In the rows, zero is written as 128.
Each run below is a few steps of one of 8 hidden systems, one row a step.
seq 1, j271 (9 x 20):
[[127 154 162 152 126 157 118 114 123  96 113 109 112 143 143 117 135 137
  151 121]
 [ 98 135  81 141 125 113 118 138 111 110 127 143 145 148 134 147 129 146
  144 130]
 [117 137 139 116 135 124 157 116 131 144 127 145 139  98 109 110 116 174
  144 132]
 [154 163 136 130 135 111 147 119 142 126 135 110  87 128 142 147 152 147
  108 142]
 [142 108 103 141 125 100 147 122 120  90 131 125 130 111 123 115 163  88
  146 128]
 [126 144 145 150 147 111  98 112 138 132  95 127 147 116 112 105 102 117
  140  85]
 [129 159 131  98 124 147 115 137  90 113 117  88 115 160 119 153 115 150
  148 114]
 [120 114 113 151  86 135 148 121 126 117 141 157 121 135 156 151 114 149
  180 160]
 [121 107 103 118 132  79 133 114 158 158 118 156 129  87 112 138 125 171
   98 117]]
seq 2, j763:
[[111 110 108 133 103 118 169 125 122  95 169 109 131 136 134  91 158 111
  134 162]
 [120 149 119 128 169  82 112 113 138 145  92 128 143  96  96 106 121 151
  114  86]
 [165 152 179 104 124 158 133 142 112 134 155 107 126 160 129 135 108  71
  137 136]
 [ 83 107  43 154 104  95 101 133 123 116 134 115 141 163 151 140 121 138
  133 134]
 [108 141 209 132 112 117 148 111 164 137 146 159 140 106 107  90 101 173
   98 118]
 [187 110  99  66 128 132 119 138 106 152 106  73  73 122 120 179 122 115
  121 122]
 [123 141 113 211 123 118 132 125 168 139 154 184 146 149 186 140 120  91
  161 169]
 [ 97  51 140 101  88 124 144 103 121  90 119 105 134  77  81  52 130 146
  129  94]
 [165 168 157 116 198 160  65 145 126 176  70 152 126 132 124 191 107 128
  105  92]]
seq 3, j902 (9 x 20):
[[160 115 191 136 127 103 103 130 130  85 113 163 142 111  91 137 135  65
  105  67]
 [142 100 138  76  94 180 117 151  70 108 137  78 131 166 115 137 102  77
  164 124]
 [ 83 145 126 151 130 183 112 142  78  67 108 168 142 156 138 165 150 190
  172 132]
 [139 170 126  80 142 103 207 135 111 113 162 129 101 105 105 143 189 188
  110 169]
 [174 173 142 201 140 113 171  92 173 122 137 102  86 116 179  93 169  83
  167 166]
 [ 84  98 113 155 119  65 122  99 137  94 120  91 168  97  89  22 128  96
  133  79]
 [143 162 147  85 211 172  65 142  98 170  66  82 153 133  91 108 102 101
  113  68]
 [ 85 186 154 121  92 134  83 168 102 107 173 109 139 248 144 185  82 144
   87 128]
 [ 98 130   4 115 109 125 156 132 105 164 134 121 110 140 169 178 110 220
  193 193]]
seq 4, j815, 9 rows:
[[126 169 192 144 172 153 127 113 158 173 107 160 143 101 125 102 101 159
  130 122]
 [185 137 126 124 106  99 110 138 109  91 112 120  97 145 122 199 125  81
  149  99]
 [ 87 135 111 169 134 152 125 115 127 141 121 137 172 131 142  77  93 125
  203 139]
 [124 141 150 117 111 116 103 133 128 116 109 161 107 135 118 199 108 205
  103  96]
 [173 123  88  93 139 147 168 123 109 171 123 102 112 100 132 127 116 106
  199 162]
 [116 173 194 196 100 121 147 111 163  91 156 168 119 152 159 134 136 151
  134 146]
 [146  97  84 118 148  81 125 108 115 102  69 131 126  61  86 128 149 134
  154  75]
 [141 148 191 120 165 217 121 154 109 151 136 179 159 151 136 143 112  98
  145 148]
 [125 131 101 154  69 117 105 114 100  50 108  56  75 166 148 150 133 144
  171 104]]
seq 5, j428:
[[118 140 160 140  79 137 135 111 131 109 139 101 107 149 141 123  96 159
  161 130]
 [109 158  71 140 171  94 122 137 125 147 126 130 159 137 130 118 135 122
  120 135]
 [136 145 192  99 121 139 137 123 136 141 128 137 112 117 106 138 108 174
  108 113]
 [161 150  95 159 136 124 122 117 136 142 117  97 100 142 168 145 123  93
  168 146]
 [107 114 128 106 104  67 132 139 139 132 162 152 154 132  98 132 107 132
   79 117]
 [157 134 130 125 152 142 115 103 113 125  63 106 109  90 113 125 120 139
  177  94]
 [150 136 149 135 124 133 122 157 127 124 166 174 142 167 142 181 131  71
  110 147]
 [104  94  83 110  73 102 154 109 115 112 128 105 115 107 117 121 107 175
  173 130]
 [132 138 128 158 203 126 117 132 144 142 100 194 161  92 121 124 164 111
  109 119]]
seq 6, j271 (9 x 20):
[[150 183 174 148 127  75 152 112 152 131 143 135 133 122 114 111 103 104
  139 116]
 [142 131  86 112 118 104 125 116 112 116 111  43  97 132 126 107 126 116
  145 112]
 [159 144 133 145 117 114 127 127 123 136 122 157 144 131 131 156  76  88
  201 122]
 [118  99 123 100  79 102 109 115 128 128 111  95 103 120 108 142  87 177
  121  92]
 [184 117 123 113 141 165 139 128 126 159 107 150  96 105 148 181 128 129
  163 152]
 [133  82 149 135  83  90 122 124 145  82 132 163 112 115 114 162 143 132
   86  97]
 [145  95 117 130 183 184 102 118 121 139  68 128 121  89 130 115 162 125
  130 114]
 [115 161 187 141 130 136  98 148 109  77 132 170 145 172 118 172 134 129
  100 101]
 [ 75  94  87 134 123 181 130 122 106 103 118 107 130 129 144  90 159 180
  151 148]]
seq 7, j902 (9 x 20):
[[142 138  67  96 183 122 124 144 121 179 110 132 124 117 127 161 140 143
  109 143]
 [126 152 181 161  99 112 141 119 176 153 169 154 126 145 152 129  93 130
  108 149]
 [137  63  56 126 102 100 118 111 141 139 107  95 106 102 136 125 123 117
  138 122]
 [126 122 172 139 160 142 107 132 139 152 112 201 178 105 108 125 105 110
  127 105]
 [153  93 155  71  82 144 117 139 114 121 143  81  86 148 115 158 113 128
   85 115]
 [120 113  87 168 129 172 116 145 108 111 128 173 147 156 171 167 140 106
  181 164]
 [ 96 107 153  94 105 118 181 117 127 110 145 154 127  81  90 104 147 208
  111 134]
 [209 147 136 140 180 141 138 121 145 137 108 111  76 109 154 148 189  70
  115 145]
 [ 79 104 153 169  73 114 135 120 137  86 180 121 171 158 127  51 115  78
  138 129]]
seq 8, j763:
[[144 184 168 113 127 164 127 126  86 111  94 129 124 136 115 168  87 167
  214 112]
 [129 133 125 166  89 119 120 132 115  39 140 127  87 169 157 180 183 132
  118 131]
 [108 141 124 122 119  81 175 118 115 101 130 189 147  86  91 141 132 190
  166 126]
 [191 174 182 121 135 131 135 106 117  91  87  88  71 110 117 147 145 123
  161  97]
 [145 130  95 153 114  98 124 150  98  71 139 173 147 156 133 186 152  67
  165 129]
 [ 74 138 151 158  92 120 133 105 110  70 116 137 153 124 108  92 104 176
  188  95]
 [151 151 182  92 132 124 102 138 107  90 100 123  94 136  94 185 139 162
   85  76]
 [154 163 101 129 103 129 159 150 103 121 158 155 111 162 158 208 124 135
  179 179]
 [109 120 118 186  86  69 161  83 153  63 124 125 102  95 135  94 162 162
  159 124]]
seq 9, j500, 9 rows:
[[119 118 107  91 141 159 118 144  94 132 122  92 140 142 117 118 131 123
  129 125]
 [111 129 136 119 121 145 123 140 122 132 135 168 133 143 133 169 118 176
  116 137]
 [150 105  87 108 110  91 151 121 137 143 134 117 100 105 129 151 133 140
  128 141]
 [140 147 144 158 155 113 136 114 175 169 135 150 133 111 143 106 122 113
  112 142]
 [137 123 163 141 103 105 108 110 137 100 117  93 119 129 113  99 115  93
  126  83]
 [117 125 119 131 155 190  90 144 101 133 110 115 150 162 142 120 122  99
  148 126]
 [ 83  92 117 106  99 139 126 145  99  92 130 160 148 131 106 145 127 178
  122 117]
 [166 116  97  92 150 146 159 130 124 158 121 131  86  97 137 167 162 161
  123 167]
 [142 136 151 169 101  78 162 114 179 133 166 179 123 114 148 137 126 118
  120 154]]
seq 10, j521, 9 rows:
[[143  93 164 148  70  99 111 112 165 124 131 153 104 125 135 164  90 128
  108 106]
 [138  91 126 176 124 109  82 117 142  93  91 162 135 116 131 143 130  89
  133  83]
 [109 105 139 134 125 168  97 144  86  72 102 172 148 134 118 163 147 142
  149 104]
 [133  92  74 122 123 175 134 136  91  92 115 107  99 135 151 155 177 136
  157 154]
 [113 130  72 127 129 103 177 140 124 113 166 145 118 130 144 150 187 163
  105 183]
 [145 122 136 116 132  86 182  98 165 135 128 130  94  62 111 103 170 175
   96 137]
 [167 172 201 148 181 118 143 114 155 120 119 139 124 100 114  97 171  92
   92 113]
 [108 123 186 120 144 170 130 130 103 100 133 114 176 127  94  44 130  80
  140 111]
 [ 88 151  89 104 181 197  99 146  92 169 111  82 164 163 137  89 114 139
  147 141]]
seq 11, j941:
[[ 75 167 113 136 142 149  94 150  94 137 126 151 194 174 125 131  77 135
  172 119]
 [105  99 130  84  86 174 143 136  73  76 127 121 110 135 110 156 136 194
  158 127]
 [139 181  83 100 196 128 160 138 113 166 110 147 122 101 128 161 155 188
  139 159]
 [200 139 168 127 102  94 181 123 125  94 146 176 102  99 116 181 138  90
  176 138]
 [151 156 108 182 185 119 111 106 122  98  73 107 140 103 131  87 165  62
  183  97]
 [ 93 165 195 151 114 166 104 153  93  80 163 146 184 202 125 116  98  75
  147 122]
 [ 68 130  88 119 101 180 137 119  86  92 126  45 110 158 144  83 139 202
  173 148]
 [ 90 191 154 105 146 110 167 137 132 149 151 194 138 121 110 161 130 252
   99 151]
 [219 131 154  69 116  89 204  99 128 119 117  91  48  53  93 141 158 132
  153 125]]
seq 12, j521 (9 x 20):
[[140  62  70  62 153 162 129 140 109 188 106 125 136  87 111 128 117 130
  134 138]
 [121 172 157 153 118 150 123 135 153 131 162 122  94 186 180 160 145 165
   78 169]
 [139  56  94  97  89  60 144 118 143 128 145 104 128  86  93  93 125  83
  100 108]
 [113 156 166 180 187 153  91 119 170 165  96 199 148 119 149 136 130 164
   95 120]
 [144  93 180  74  84 149 112 133  82  62 122  71 104 145  88 124 133 101
  117  81]
 [118  98  52 166 173 179 111 147 134 170 133 158 169 142 183 119 144  72
  149 182]
 [ 54 137 118  90  79 104 132 138 103  92 153 109 122 160 106 142 122 245
   82 123]
 [226  87  88 100 159 125 141 112 170 206  96 108  64  65 147 161 148  90
  112 146]
 [ 92 163 222 191  89  94 138 134 167  67 197 190 154 175 139 119 144 113
   68 138]]
seq 13, j428 (9 x 20):
[[132 111  88  81 122  99 148 145 102 104 139 114 109 121 106 159 167 151
   89 129]
 [149  84 130 130 144 168 121 114 153 181 103 153 130  87 139 116 105 114
  147 132]
 [141 115 148 154  96 109 133 125 140  68 144 130 100 139 137 142 172 106
   97 122]
 [118  90  89  99 130 138 140 130 101 138 128 101 159 115 107  80 116  96
  160 129]
 [ 98 124 171 162 134 155  93 130 131  96 114 173 150 141 130 135 137 145
  109 104]
 [135 139 102  98 129 166 155 137  90 112 137  87 101 144 139 135 160 143
  154 164]
 [ 95 109 115 157 132 129 128 127 170 176 155 168 156 130 155 107 110 138
  101 159]
 [136 144 151 121 134 113 143 101 138 101 108  80  84 102 113  98 168 169
  102 107]
 [153 140 142 127 161 156 110 137 134 171 137 106 146 149 140 105 107  49
  126 134]]
seq 14, j941 (9 x 20):
[[155 138 189 116 108 139 130 123 129 115 122 146 104 126 119 167 110 151
  129 112]
 [150 148  81 121 148  97 123 117 119 139  98  84 116 117 122 126 125 119
  156 110]
 [126 130 170 141 117 132 112 132 127 124 123 183 164 132 116 149  88 115
  153 107]
 [132 113 101 102 128 154 109 133  87  98 101  76 111 140 119 125 148 121
  143 108]
 [106 158 112 133 148 147 126 147 120 163 140 172 161 152 143 155 103 156
  148 155]
 [144  95 124 108  91 121 157 125 104  73 127 130  96 107 115 151 162 143
  147 126]
 [142 170 116 135 204 130 137 128 132 162 107 151 146 102 128 115 154 121
  135 138]
 [163 131 178 142  80 128 143 130 118  81 158 131 111 152 135 153 127  77
  151 133]
 [ 91 142  82 168 157 124 114 108 125 113  97  95 148 125 140  71 145 134
  161 121]]
seq 15, j500:
[[ 94 149 138 137  85  87 161 101 134 120 144 101 139 119 112  77  87 166
  174 122]
 [150 204 124 119 203 121 111 138 109 137  93 106 133 131 115 134 151 117
  123 109]
 [124 138 177  95  74 122 133 145 104 121 165 145 154 158 102 148  61 117
  152 120]
 [122 142  52 127 150 128 111 114 115 163  82  97 117 120 144 144 102 172
  181 129]
 [125 136 156 106 155  82 142 144 135 141 139 205 175  99  78 139 123 128
   93 110]
 [193 122 163 109 102 142 137  96 138 149  98  82  68 100 131 140  85 124
  178 114]
 [112 139 101 200 149 108  95 131 139 128 117 190 181 145 151 139 112  79
  166 123]
 [112  88 146  79 122 130 148 113  98 103 106  98 145  73  64  57 126 139
  146  86]
 [168 168 171 139 173 205 112 143 106 119  96 170 110 144 154 198 153 137
  148 139]]
seq 16, j815, 9 rows:
[[136 129  78  90 142 124 118 154 118 194 140 142 144 147 132 176  82 124
  132 149]
 [135 120 157 135  60 119 154 106 158 148 161 108  97 135 152 121  75 142
  152 151]
 [136 118  91 174 138  76 139 103 179 150 114 170 118  83 149 134 145 142
  125 135]
 [156  71 173 111 112 140 140 135 125 118 132 200 146  92  99 144 121  87
  133 113]
 [139  83 122 164 120 204  90 117 123 106  90 113 103 138 171 132 146 102
  160 128]
 [ 66 118  83 141 114 139 127 152  93  83 144 163 156 161 134 153 155 182
  132 148]
 [129 118 132  56 136 156 167 120 108 145 116  95  95  87  97 116 145 208
  118 135]
 [179 191 153 133 162 134 181 131 141 132 162 113  90 138 155 134 185  98
  115 183]
 [115 145 149 168 117  58 145 103 130  49 132 113 144 111  99  66 161  90
  139  86]]

Which system made each of these runs?
seq 17, 2 rows:
[[129 156 181 145 130 150  92 123 113  87 100 116 129 150 121 128 118 118
  141  84]
 [113 144  95  89 116 122 132 156  75 103 144  99 139 166 109 148 130 132
  139 128]]
 -> j902
seq 18:
[[ 76 171 143 105 147 102 148 138 143 171 164 143 162 137 106  97 112 196
   71 143]
 [178 107 174  89  86 124 167  98 154 144 129  86  52  86 122 130 118 161
  117 129]]
 -> j941
seq 19, 2 rows:
[[132 177 130 140 178  94 110 134 124 121  99 167 148 119 106 154 140 133
  118  97]
 [162 114 160  80  93 132 152 126 107 136 142 116 125 117  98 131  83  99
  170 121]]
 -> j500
seq 20:
[[134 130  64 126 160 139 110 144 122 174 129 105 146 151 157 128 120  80
  138 154]
 [ 86 135 135 106  83 112 136 137 130 137 169 137 135 154 123 145  87 192
  108 139]]
 -> j521
seq 21 (2 x 20):
[[132 122  86 115 123 130 138 143 100 116 146  98 130 152 133 127 142  88
  145 146]
 [ 85 143 147 143 124 129 129 118 144 125 141 124 142 138 131  90 124 168
  108 129]]
 -> j815
seq 22 (2 x 20):
[[161 115 131 123 131 169 125 126 116 133 100 149 108 112 140 171 123 138
  171 134]
 [128 139 130 154 103 147 154 124 113  90 136 146 117 137 150 144 139 145
  185 154]]
 -> j815
seq 23 (2 x 20):
[[172 113  83  99 142 157  91 156 113 173 119 113 109 161 155 194 112  83
  124 140]
 [ 74 102 145 157  67 137 134 131 138 117 164 198 161 152 146 143  85 176
  147 149]]
 -> j902
seq 24:
[[162  90 147 115 122 144 131 118 153 143 135  93  94 117 139 108 141 101
   89 135]
 [129  97  78 132 151 128 116 137 139 173 122 159 157 117 140 133 113 100
  137 143]]
 -> j763
seq 25, 2 rows:
[[166  99  97  89 133  77 156 150 143 154 165 161 121 108 118 174 155  97
   67 153]
 [113  99 189 174 106 125 136  89 188 120 132 159 114  91 142  84 140 158
   94 123]]
 -> j521
seq 26 (2 x 20):
[[141  99 149 117 152 163 132 120 144 153 115 151 118  95 132 125 142 148
  105 135]
 [162 138 115 125 128 104 133 136 134 133 147 114 103 144 141 156 145  94
  105 142]]
 -> j941
seq 27 (2 x 20):
[[115 134 172 113 141 126 107 112 143 129 119  59 127 129 105  49 130 113
   72  90]
 [123 149 142 126 142 171  58 143 105 130 107  65 136 195 140 122  94  88
  122  94]]
 -> j428
seq 28 (2 x 20):
[[ 85 151 199 140  89  95 140 104 144  96 142 135 141 119  97  82  98 179
  123  93]
 [184 137 125 117 190 148  96 120 116 159  61 101 127  96 115 122 122  71
  160  92]]
 -> j521
seq 29, 2 rows:
[[ 90 142  58 148 117 131 132 129 106 131 132 114 147 156 155 127 105 148
  195 157]
 [140 161  90  95 113  76 159 127 121 144 131 123  99 123 119 182 109 191
  144 137]]
 -> j521
seq 30, 2 rows:
[[130  84 135  87  95 133 151 142 119 138 162 142 139 122 111 131 107 121
  121 143]
 [133 130 105 150 140 130  98 108 150 159  91 114 104 122 154 138 110 157
  137 119]]
 -> j763
seq 31 (2 x 20):
[[144 112 116  90 161 192 194 139 101 147 149 150 135  95 130 113 173 130
  160 197]
 [123 145  79 169 197 132 119 107 132 111  82  91 122 105 144  80 205 120
  127 124]]
 -> j763
seq 32, 2 rows:
[[115 127  98 140 104  87 122 150  93  43 143 149 137 159 119 174 170 109
  122 113]
 [101 181 160 135 114 104 154 116 115 105 123 154 145 119 104 129  99 196
  178 112]]
 -> j763
seq 33 (2 x 20):
[[149 144 144  69 161 150 165 152  87 130 140 151 145 113  90 147 151 125
  139 140]
 [144 158 146 145  89 122 160 114 137 125 139 148 100 131 149 168 100 171
  183 153]]
 -> j500
seq 34:
[[117 121 114 116 125 116 149 121 132 116 129 122 105 110 123 128 161 184
  105 138]
 [155 128 139 131 165 149 139 119 151 167 124 124 122 102 143  98 137  97
  123 145]]
 -> j428
